In the rows, 128 means zero.
Turns in one plane each, and the order they were made in; the first pair answered
j293:
[119  64 139 136 111 146 111 142  92 128 161 122 151 111 124 115 132 116
 106 138 137 141  98 148 111 120] -> [136  93 142 144 102 176  97 131 102 128 144 142 130 121 141 121 102  92
 101 152 108 142 118 133 130 137]
[114 108 140 133 114  90 158 146 111 102 154 147 117 125 126 121 151 166
 154 129 106 108 130 152 115  91] -> [117 101 142 136 100 123 153 145  92 103 159 158 129 112 137 134 136 155
 145 143 106 115 127 161 124  90]
[146 127 154 129 143  83 132 111 118 126 137 146 143 135 133 111 136 169
 136  73 122 118 144 125 135 105] -> [145 104 156 131 133 103 139 118  97 127 148 149 161 123 145 121 131 164
 128  85 137 121 131 138 135  95]
j367:
[133 142 130 115 125 116 124 120 138 123 117 133 114 140 119 126 121 116
 135 112 120 129 133 122 120 141] -> [135 143 129 118 133 119 128 114 135 135 107 122 118 136 115 123 118 109
 130 118 131 134 125 119 131 145]
[115 100 131 135  98 159 104 141 108 116 154 153 155  92 126 117 115 143
 102 159 133 119 144 142 114 129] -> [115 112 130 133  89 156  95 134 117 104 151 160 136 106 124 111 117 145
 114 152 103 119 154 137 109 133]
[102 123 141 118 114 143 149 113 121 124 121 159 126 127 171 123 134 136
 137 137 139 128 120 150 161 116] -> [101 128 139 116 109 136 147 116 129 122 122 163 122 132 171 117 134 137
 139 135 131 127 121 148 161 118]
j80:
[127 142 120 129 121 109  93 135 139  87 135 127  94 135 103 112 124 155
 146 124  84 136 168 137  80 130] -> [116 109 124 122 112 116 106 142 118  84 155 123 119 118 108 118 129 163
 147 124 107 134 152 156  70 106]
[110  83 182 116 109 152 122 175 115  81 166 108 186 112 121 125 116 118
 119 163 111 129 122 143  95  90] -> [103  93 186 123 106 164 150 169 108 101 163 132 187 118 152 143 124 118
 121 173 110 126 103 141 147  96]
[110 116 120 117 122 128 117 136 126 120 130 124 138 127 113 113 141 160
 148 104 139 147 131 126  97 100] -> [107 112 120 121 115 133 135 134 116 129 136 134 144 126 126 124 148 162
 147 115 145 143 111 135 119  97]
Then:
(2 to 3 turns a pair)
[121 136 136 129 119 135 179 129 132 154 112 144 152 124 170 140 146 129
 134 132 150 125 102 121 175 111] -> [140 175 131 121 143 120 138 116 173 136  83 127 108 149 138 115 127 106
 138 114 115 135 150  91 138 144] | j80 then j80
[127 140 135 124 129 134 151 111 124 152 119 134 128 127 144 137 132 125
 123 131 138 128 118 111 177 142] -> [116 119 131 118 141 103 157 119 125 137 129 108 137 124 120 121 151 146
 132 106 158 127 111 123 140 132] | j80 then j293 then j293
[137 159 143 141 151 135 103 115 124 147 104 136 109 157 133 146 103 102
 112 127 130 127 146 104 142 163] -> [141 142 143 142 158 140 101 116 116 145 110 124 125 142 121 143 103  93
  98 126 155 132 141 105 124 157] | j367 then j80
[171 146 120  99 179 173  45 128 141 110 139 115 149  69  90 107  69  65
  57 135 160 144 114 144  85 158] -> [173 173 118 114 164 198  67 114 137 139 123 155 135  87 138 124  58  51
  57 169 137 140 102 136 156 170] | j80 then j80 then j293
[137 172 142 101 117  87 127 123 141 101 132 166 103 194 139  96 136 133
 155  91  59 122 140  91 118 134] -> [114 124 140  90 116  64 159 136 111 103 159 151 146 173 129  95 173 166
 153  85 103 117 105 121 101 100] | j293 then j80
[103 114  97 131 162  67 190 120 172 115 128 139 112 163 153  85 165 155
 120 127 115 133  99  99 143 160] -> [120  86 105 151 125 164 179 122 128 129 144 174 142 121 188 120 112 125
  87 173 115 148  91 119 173 156] | j293 then j293 then j293
[129 150 106 152 100 133  87 132 151  93 130 164 101 135 105 141  75 131
 128 151 103 140 164 150 104 112] -> [120 114 105 144  92 141 102 145 123  97 150 161 133 117 106 146  84 142
 124 156 130 143 140 166  95  85] | j80 then j80
[150  79 122 119 160 126  58 146 129 107 112  67 130  94  40  82  79  94
 123 123 181 165 167 112  52 147] -> [155  84 124 129 150 155  46 143 132 115 106  83 121  95  51  91  53  75
 115 135 162 164 176 112  62 156] | j293 then j293 then j293
[100 134 127 120 171  57 180 122 130 180 119 104 148 152 123 126 176 147
 130 100 172 103  86 122 170 129] -> [115 157 123 117 181  48 152 112 157 171 100  98 122 169 114 118 171 134
 133  88 158 106 109 101 160 149] | j80 then j80
[166 180 128 152 133 128  95 104 156 116 127 165  96 126 158 113  93  98
 132 154 119 111 161 124 160 192] -> [155 152 122 131 154  78  87 119 164  88 141 117  98 119 102  80 126 126
 143 115 145 109 163 131  86 173] | j80 then j293
[128  99 131 136 126 175  98 127 111 132 153  94 149  58  95 143 127 100
  93 134 155 152 102 101  70 137] -> [133 163 130 132 150 124  88 110 159 123 114  87  97 101  82 123 140 103
 116 106 118 145 133  72  72 175] | j293 then j293 then j293
[138  94 142 122 109 191 110 156  76 152 146 144 169  80 157 164 107 114
  85 161 137 155 112 154 154 116] -> [151 185 138 123 136 150  97 122 138 158  92 156  99 140 163 150 104 100
 105 144  74 141 152 105 194 165] | j80 then j293
[119 120 129 121 156  72  91 132 147 124 119  84 127 129  88  95 144 129
 127  79 139 127 139 110  65 117] -> [119  81 138 140 108 173 118 137  87 162 147 138 177  92 151 150 107 103
  94 141 159 136  99 143 133  96] | j293 then j293 then j80
[102 150 148 102  95 119 175 133  96 123 148 147 134 146 136 158 170 138
 152 160 133 126  94 139 154  93] -> [116 189 147 110  98 134 154 120 116 125 123 162 104 163 144 160 144 109
 151 172 103 129 119 116 169 124] | j293 then j80
[122 141 121 137  90 144 136 121 118 103 146 171 112 159 160 130 126 158
 162 157  80 131 132 150 145 140] -> [135 144 124 129 101 134 109 121 132  80 142 154 102 156 133 108 123 156
 161 139  73 136 154 144 105 147] | j80 then j80
[115 223 132 145 132 120 137  81 159 145 104 136  64 173 178 113 152 136
 166 105  74 132 154 125 185 157] -> [ 96 181 127 121 153  56 154 102 155 124 125  91  90 162 134  85 205 182
 180  66 118 129 138 148 122 125] | j293 then j80
[135 165 142 134 171 121 151 108 149 170  87 114 119 136 127 123 142 123
 126 119 165 121 111  94 161 148] -> [131 150 141 132 177 100 146 118 150 154  93  96 127 129 109 108 151 134
 124 104 174 122 116  96 128 137] | j293 then j80 then j80
[141 134 118 126  82 168  73 123 147  82 142 152  97 127 117 120  69 114
 122 138  67 133 175 128  92 147] -> [117 124 113 110 113  84  99 133 158  72 147 110 101 141  85  97 130 155
 144  90  97 120 153 137  52 130] | j293 then j293
[144 169 134 141 138 179 107 118 138 152  98 166 111 153 152 141  85  85
 118 166 112 132 142  99 195 168] -> [139 186 129 136 172 126 116 112 163 152  79 138 105 170 130 124 110  95
 129 139 126 129 142  86 184 176] | j367 then j293
[ 94 183 118 140 176  69 168 107 168 150  75 121 108 195 145 151 149 114
 150 142 122 123 124  81 201 171] -> [100 136 109 124 182  51 109 133 173  83 108  62 118 161  67 111 154 122
 150  98 146 134 152  96  69 156] | j80 then j80
[ 76 142 139 123 109  54 103 122 142  66 144 105 127 127  94 152 172 124
 150  94 123 114 120 169  80  94] -> [ 67 138 141 134  64 101 132 126 110  81 160 154 135 122 144 184 160 124
 151 132  98 107 103 191 139  82] | j293 then j80 then j367
[141 125 131 137 112 175 132 129 116 152 118 144 136 129 154 140 113  96
 109 147 160 138 106 121 163 124] -> [147 140 129 134 145 154 106 124 145 144 101 119 117 136 120 124 106  82
 107 129 161 146 129  97 135 143] | j293 then j80 then j367
[147 182 116 138 127  99 128  96 174 110 100 178  54 189 141 143 127 149
 134 133  55  90 161 103 145 152] -> [132 109 112 111 139  59 115 127 153  69 151 117  95 149  81 117 171 191
 135 101 115  94 147 138  40 109] | j80 then j293
[117 130 139 118 146  84 128 144 110 110 159 118 138 113  92  99 175 153
 171 105 141 147 152 118  86  90] -> [112 162 141 134 136 100 172 126 105 155 143 166 129 140 152 130 173 143
 169 135 125 139 134 108 188 100] | j80 then j80 then j80
[171 114 129 140  90 200  76 159 154  95 157 139 104 109  94 115  72 104
 118 131 118 143 181 148  86 157] -> [165 134 129 133  85 166  76 156 168  77 155 139  82 127  89 102  88 123
 137 118  92 137 192 149  84 157] | j80 then j367 then j293
[150 132 113 109 156  91 109 104 165  91 132 108 118 193 105 124 157 141
 176 114  85 119 153 146  78 114] -> [146  66 118 114 126 151 119 123 106 102 173 120 176 140 119 149 143 139
 151 144 130 125 116 184  75  81] | j293 then j293
[123 130 143 171 165  78 124 153 164 113 134  91 135 158  96 110 134 140
 129 109 109 124 167 124  93 107] -> [108  92 146 175 145 101 161 159 120 133 160 105 181 133 120 137 145 151
 117 132 142 126 127 154 126  78] | j293 then j80
[137 184 130 143 162 116 134  83 126 141  71 121  71 165 127 125 122 123
 106  99 164 140 156 114 150 176] -> [118 141 126 124 169  72 158  99 114 130  93  91  95 153  99 111 162 158
 112  77 202 133 131 134 112 149] | j293 then j80
[100 101 124 100  99  71 141 143 110 121 185 129 157 114 159 154 152 162
 139 134 141  92  90 171 141  89] -> [108 110 123 105  69 105 127 141 107 109 190 154 147 114 174 163 132 159
 138 147 110  93 106 173 148  94] | j367 then j293
